Rows are one point carried round by a steady rotation, each followed by how many ticks it has turned.
The counts run from 0 to 306.
[  6 -16  21  26   3 -10  -1  14   7  30  28 -12  33  37  13   3  -4 -40
  -2 -15 -22   7  17   7 -15 -10  10   7  -6  15  -4 -30 -31 -30 -30  -2
  17   6  -2  61  26  14 -21  31   0  12  13 -29  33   2  36  27 -21  -8
 -23   4 -11  11 -23  11 -10 -37 -31   0  -6 -15 -31]  256
[  0 -30  18  -5  10  -9   4   8  13  34  34 -11  34  15  18  -1   8 -26
  20  11 -19  36  30  -8  -4  -2  29  25   1 -14  10 -39 -23 -28 -21  15
  13  30  18  14  22  26 -12  34 -22 -13  28  -7   3  19  53  12 -39   0
 -23  20  -9 -15 -34  12  -7 -40 -29 -10 -21 -17 -47]  52
[  5 -12  20  -7  27 -18   0  25  -5  35  21  -2  32  48  -4   8  -7 -35
  19  16   2  35  36 -28 -19  16  16  -3  -3  -4   0 -19 -19 -34 -32   6
   2  19  -5  34  35  25  -8   5   0   2  -2  -1  16  21  24  34 -38  34
  -4  21 -32   9 -18  30  -5 -40  -1   2 -22  12 -32]  140
[  9 -19  14  -1  12 -12  -3  30  -7  35  22  -4  49  15   3  -7   8 -28
  16  11 -18  30  19   1 -27 -12  14   8   4   5   7 -21 -17 -23 -42 -35
  28  11   2  20  47  42  -7  13  -5  -7   5 -24  -4  28  47  22 -28 -20
 -15  -7 -19 -13 -34  14  -2 -22 -22   0 -23 -30 -33]  239
[ -7   4   9  -3  -1  12  18  20  19  34  29 -10  21  35   7   4  -7 -41
  13  13  -7  44  29 -11 -14  16  19  18   2 -15  14 -28  12 -33 -23  -5
   2  25  14  40  11  -1   4  35   8  10   0 -12  26   7  40  15 -49  12
 -10   8   2   2  -7   6   0 -53 -23 -39   1   6 -40]  173
[  2 -22  -8   5  16   6  -8  23  -3  17  36 -17 -17  12  18 -16  29 -31
  37  18  -8  60  14   1 -15   6  27  13  -9 -13   3 -19  -4 -45 -12 -22
   9  33   2  21  21  10 -13   4 -10  -1  28 -23   0  11  32  -8 -37  29
  -5   9 -24   3 -19  26  -4 -24 -11 -12 -21  -4 -70]  191
[ -1   0  14  11   2   5  15  33  18  34   9 -27  12  40  14  15 -16 -30
   4  -7  -7  35  32   9 -17   6  20 -16   9   5  11 -14 -28 -26 -31 -33
   1  10   1  51  37  16 -25  31 -11  -5  21  -9  23   4   6  27 -24  27
 -21  -4 -20  20 -24  15 -19 -49 -14 -32  -1  -6 -41]  265
[  7 -40   5  24   2   3 -19   7  20  17  31 -23  11  17   8  -1  14 -33
  16   9 -10  47   9   2  14  -3  33   3  17 -21   6 -36 -23 -36 -16   5
  20  33  15  21  18  41 -37  20 -17 -15  22 -19   7   7  48  -2 -54  13
 -22  -6 -22   4 -18   7  -9 -10 -14 -20 -31  -6 -41]  54
[  6 -11  11  30   2   0   6  32   4  33  24 -27  -7  18  22   6   9 -29
  17  -2  -5  28  29   8 -38  12  19   1  -3  21   0 -15 -32 -13 -26 -28
   7  20   0  50  31  12 -14  35  -3   6  13  -7  14   5  30  25 -25  16
 -24   9 -23  13 -21  11  -9 -54 -26 -26  -1  -1 -33]  269
[ -4 -18   2   0   5   4   1   3 -23  12  19  12  18  55   3  11  -4 -41
   3  -5 -18  18   1   1  -6  -1  11  -1  18   5  -3 -12 -24 -61 -33 -25
  16  15 -18  50  24  19 -12  -6  -4   3   2 -38  19  17  13  20 -22  28
  -2  14 -16  23 -32  39 -12 -30 -14   4  13 -26 -45]  107
[  4 -19   8  35   1   6  -7  15  15  16  18 -21  18  47   7   9  -4 -40
  -5 -13 -16  14  13  13  -5 -14  10 -11   9  16   0 -13 -33 -36 -29 -16
  15  11  -9  63  26  27 -33  17   1   3  16 -36  21   0  28  20 -30   4
 -28   2 -27  26 -17  10 -15 -19 -22 -13  -9  -9 -34]  257
[ 10 -12   0  10  10 -13  -5  -5 -13  13  37   3  29  32   4 -11   1 -36
  14  -4 -29  15   7  -6 -18  -9   7  11   0  10 -12 -30 -23 -43 -36 -14
  20  23  -5  35  29  21   4   3 -10  16   0 -41  18  17  39  28 -25  -9
  -4  -1  -9   7 -28  33  -1 -41 -24  13   3 -32 -44]  102
[ -2 -26  20  -1  -4   2  13  26   4  29  20   0  30  24  -4   6 -14 -27
  11  -3   4  31   9   9 -12  29  30  -7  19 -19  -1  -9  -9 -32 -23  -7
  16  22   6  46  31  17 -35   4   6 -18  13 -23   3  14  24   6 -38  35
  -4  16 -10  14 -15  -8 -21 -40 -12 -34  -7   7 -47]  157
[ 13 -35   6 -10   7  -9  -9  29   2  40  48  11  40   3 -14   3  -3 -22
  14 -11 -14  11   2  -9 -24  -1  26  21   0   5  -2 -14 -28 -42 -20 -15
  39  16  -1  39  12  23  -9 -12   5  17  10 -23   9  30  42  16 -34  -2
  -4   1  -9  -8 -13  14 -34 -26 -27 -32 -26 -18 -35]  10
[  2 -35  18  14   5   4  -6  36  -6  24  38 -16  16  11  -9   2  14 -22
  23 -17 -16  31   8   2 -27  18  32  15 -10  -8  -9  -2  -9 -51 -12 -22
  37  20   0  40  17  23 -33  -2  -5   0   7 -28  -9  14  43  14 -46  22
  -9  13 -32  12   2   3 -25 -12 -15 -11 -19  -8 -46]  8
[ 26 -28  14  18   8 -16 -25   5  -4  12  41 -13  -3   8  -8  -5   8 -44
   8  -3  10  49  11  -7  -5  -6  19   2   2  -6  -9 -19 -18 -39 -20  -2
  12  28 -15  24  21  22 -10  -1  -1  13  19  -7  -2  12  34   6 -59  17
 -10  10 -28  16  -5  29  -6 -38 -27 -12 -30  12 -26]  287
[ 24 -25  20 -17   4 -25  11 -12 -14  23  39   5  28  35  -7   0 -11 -42
   4  10  11  30  19 -18  -8  12  20  13  13 -13   8 -15 -22 -41 -31  19
   8  21   2  20  23   7   7   1  -6   9  19 -11  10  21  30  20 -37  25
   2  23  -9   5 -19  38  -2 -64 -25  -6  -5   3 -43]  293
[ 11 -31  16 -16  13 -27   5  22  -2  41  32  11  36  25  -4   8 -14 -42
  -3   9   7  10   4  -2 -23  19  25  -5  14  -2   0 -24 -19 -29 -24   8
  20  19  -4  49  24  16  -8  -5  13   0  11 -20   9  18  39   7 -22  24
  -2  21 -23  13 -24   6 -17 -40 -24 -16 -12   4 -60]  152
[  6 -22   4   9   0 -14 -13  21   2   5  33  -6  10  13   6  -4  22 -45
   7  29   3  46 -14  -2  -8 -20  17  -5  15   3  -6 -20  -4 -51 -25 -56
  24  28  -8   6  19  21  11   1   7  31  15 -17  -3  28  35  11 -39   1
 -10 -22  -8   8 -19  41  10 -28 -40 -17 -25 -18 -23]  88
[ 10 -17  -3  -7  17 -13  22  34   0  24  32  -4  19  38  23  13   5 -21
  31  13  10  21   8 -24 -12   0  12  28 -11 -19 -10 -37 -26 -34 -38 -52
  22   7  15  43  22  17   5  26   5  17   7  -2  14  14  29  40 -19   2
   2 -23   6  -4 -33  40   8 -28 -30  -9 -24 -13 -44]  222
[  1 -12  18  20  -5  -4 -16  15   0  -1  35  -6   8  35   0 -18  -3 -37
  21  12 -11  56  11  -7  -1  -9   8  12   5 -12 -10   2   6 -63 -36 -32
  18  24   1   3  10  22  -9  -2 -19  10  10 -31  -5  28  26  21 -39  11
  -5  -4  -8   3 -14  52   9 -33 -29   6 -13 -16 -33]  96
[ 15 -26   4   9  -5   6  -1  12  21  15  32 -21  -8  34  24  12   1 -21
  16  11   3  35  -1   7  17   2  22   7  14 -34   2 -24 -37 -39 -22 -24
  19  27  19  22  17  14 -38  22 -12  -2  42 -19  15   0  26  15 -32  16
 -16 -30  10   0 -14  27   0 -33 -32 -27 -22   1 -47]  67
[ 17 -24  11 -14  23 -21 -18  26   8  32  36   6  11  34 -14  11 -22 -38
  14  16   9  46  24 -14  -6 -14  11  -1  14  -9   1  -8 -31 -45 -38 -19
   4  10   0  18  29  25 -10 -20   5  15   9   3   9  25  25  25 -36  19
 -10   2 -33   0  -9  45 -13 -16 -17 -16 -49  14 -17]  138
[  2 -33  25  -3  -8   4  14  26   0  38  29  -7  41  37 -19  18 -12 -38
   5 -16 -17  10  19 -18 -11  17  18  15   5  -1  16 -10 -17 -50 -22  -6
  31   8   8  55  -3  23  -1   3   3   7  -5 -23  13  15  48  19 -34  17
  -5  19  -4   2  -2  13 -35 -32 -17 -28  -4 -17 -23]  15
[ 36 -29  13   6   2 -29 -22   1  -4  21  47  -8   7  10 -10  -5   2 -40
   7   2  11  42  19 -14  -1  -7  19  11   9  -2   4 -24 -23 -25 -25   8
  12  27  -6  20  22  18  -5 -11   0  20  27 -20   6  19  49  18 -43   7
 -14  10 -16  -1   0  42  -3 -42 -37  -9 -21   2 -24]  288
[  8   4  -9   1  18  15   6  19  11  37  35  -5  35  15  11  -3   6 -38
  24  22  -3  47  15 -13 -19  -3  15   4   4  -8   6 -44   0 -25 -23 -10
   0  26  13  46  23   3  12  25  10  15  -1 -14  27  -4  37  10 -38   1
 -10  -7 -13  13 -19   2   5 -46 -17 -41  -8  -1 -44]  177
[-16  -8  20  20  16   8   9  34   6  16  23  -4  -8  40  10  22   1 -33
  24   2 -13  41  38 -17 -30   7  23  15  -4   3  -4 -11 -15 -32 -33 -30
  -1  25  -6  40  32  19 -12  26  -8   1  -4  11  12  23  32  38 -45  22
 -19  25 -26  17 -11  16 -22 -33  -9 -18 -13  -5 -13]  128
[  9 -25  10   3  13  -5  -7  31  15  29  26 -13   0  -4  21  -6  10 -36
  30  17  11  58  26  -9  -5 -11  13  29 -11 -13   7 -26  -8 -22 -25 -31
   0  13  -2  37  11  24 -14  19   1   9  28  -2   6   8  27   0 -32  19
 -16   3 -18  -5 -32  20  -4 -11 -16 -35 -51  -8 -56]  38
[  6 -48  -5 -21  20 -11 -15  14  -3  22  48  -1  -4   5   4  -3  24 -36
  12  21  -8  43 -11   5 -11 -16  28   6  13  -4   1 -25 -24 -52  -3 -17
  22  38  -4  14  10  14   0  -9  -6  11  38 -22   1  14  39  -2 -25  21
   5  -4 -20   0 -27  36 -12  -8 -22 -22 -24 -18 -59]  196
[ -9   0  15 -15   0   4  15  20  18  38  43   3  17  26   5   1 -20 -47
  12  19   7  41  20 -13 -10   5   9  22   5 -15  12 -28   8 -39 -26  -7
   0  25  16  30  -5   2   5  29  11  21  12  -9  21  17  34  18 -37  17
  -9  -6   7  -7  -2  19  -6 -52 -28 -52 -23   4 -36]  172
[ 15 -15  -1   3  -1   0  13  30   8  10  21 -12   2  32  21  21   0 -10
  33  11  10  34  11 -16   2  -3  14  19   1 -33 -14 -25 -26 -51 -35 -60
  20  13  10  37  16  22 -14  16  -3  17  13  -7   9  13  14  33 -27  12
  -6 -30   3  -2 -22  50   2 -10 -21 -19 -32 -11 -38]  221
[ 12 -21  10  10  23 -10 -13  23   0  23  25  -3  19  28   1  -2  -1 -29
  31   0   9  39  19 -10 -11  10  31  -7  -1 -18 -19 -15 -17 -38 -32  -7
  10  19  -4  37  49  26 -34  -6  -7 -15  10 -13   2  13  25  28 -38  32
  -8   7 -34  23 -17   9 -11 -26  -9  -8 -32  18 -49]  145
[-16 -34  21  16  -1  -9  -3  21  -4  24  12 -11  48  48   1  10   6 -48
  -3   7 -28  16  14   0 -10  -1  11  -4  13  14  15 -16 -10 -40 -36 -19
  26  25 -10  38  26  34  -5   1 -10  -6  -2 -33   2  22  50  21 -27   9
 -21  18 -27   6 -31  17 -12 -22 -20   7 -15 -22 -27]  244
[  0 -28  16   9   2 -25  -7  32   1  19  29  -4  27   8  10  -8   7 -23
  18  19  -5  43  27   5 -20  -9   7  23  -4 -12  -3 -13 -12 -27 -45 -47
  26  16   0  18  24  35 -15   3  -6   7  17 -27  -7  29  43  15 -29  -9
 -19  -9 -18 -11 -23  24  -6  -6 -33  -3 -35 -24 -30]  238
[ -4 -29   6  -7   5  10  13  11  -4  22  38 -21  20  28   8  20  10 -15
  31  -4 -32  13   5 -14 -14  12  37  28   5 -11   1 -35 -32 -46  -9  -5
  31  21  20  34  17  20  -7  26 -19   1  11 -11  10  21  53  24 -42  -2
   0   1   6  -9 -20  18 -11 -35 -24 -16   1 -31 -39]  206
[ 11 -19 -16  -8   8   8 -15  22   8  28  31 -14  -1  29   3  -9   6 -47
  13  35   1  59   9  -7   1   0  15  -9  19 -14  21 -22  -3 -42 -13 -26
   2  26  -1  33   7   6   4   4   5  13  21 -26  22  -4  22  -7 -19  35
  -6  -8 -27  12 -13  36   4  -7 -10 -32 -24   7 -49]  183
[  8 -15   8  -3   3 -10   0  25  -3  43  12 -25  17  27   4   8   3 -38
   0  20  -7  38  31  -6 -26  16  21  -8  17  18  28 -18 -23 -27 -26 -15
   1  14   1  28  33  12   5  24  -3  -2   9   6   7  25  27  19 -36  26
 -11  22 -39   8  -9  25 -13 -57 -20 -41   2  -8 -14]  277
[  8   1  20  13  13 -12  15  29  14  40  35 -12   8  14  24   6  -9 -31
  13   0   1  28  34   3 -33  -7  12  12 -12  17   5 -14 -37 -12 -29 -29
   4   7   5  43  31  11 -13  36  -3  11  27  -1  23  13  24  34 -27   6
 -21   2 -12   3 -29  15 -12 -59 -33 -28  -8  -8 -35]  268
[ -9 -26  12  11   8   5   5  26 -10  20  22   6 -11  36   6  36   1 -45
   4  -6  -3  19   5   5 -18 -13  14   5  19  17  -4 -14 -30 -40 -26 -48
   7  22 -21  57  25  11 -15  10   0   5  -1  -8  13  18  26  19 -31  26
 -12  14 -23  37 -27  23 -32 -16  -9 -23 -16  -8 -27]  120
[  6 -21  16  20   7  -9 -10  29   6  24  21 -20 -14  21  10  15  13 -56
  -2  12   6  43  12   0 -23   3  24 -12   5  23  15  -9 -17 -23 -24 -33
   1  23 -21  41  18   5  -6  18   3   5  19   3   5  11  26  11 -43  37
 -18  13 -42  26 -15  28 -10 -40 -25 -31 -23   0 -24]  274
[  7 -13  24   6  -1 -13  17  30  15  34  37  -5   1  44  13  11 -18 -33
  -9   0   1  22  25   4 -15  -9   1  14   8   4  15  -1 -32 -25 -37 -29
   9   4   3  42  11  12 -29  27   2  20  33 -21  32  15  14  27  -6  18
 -27 -12  -5  -4 -14  43 -23 -38 -36 -34 -21  -1 -40]  263
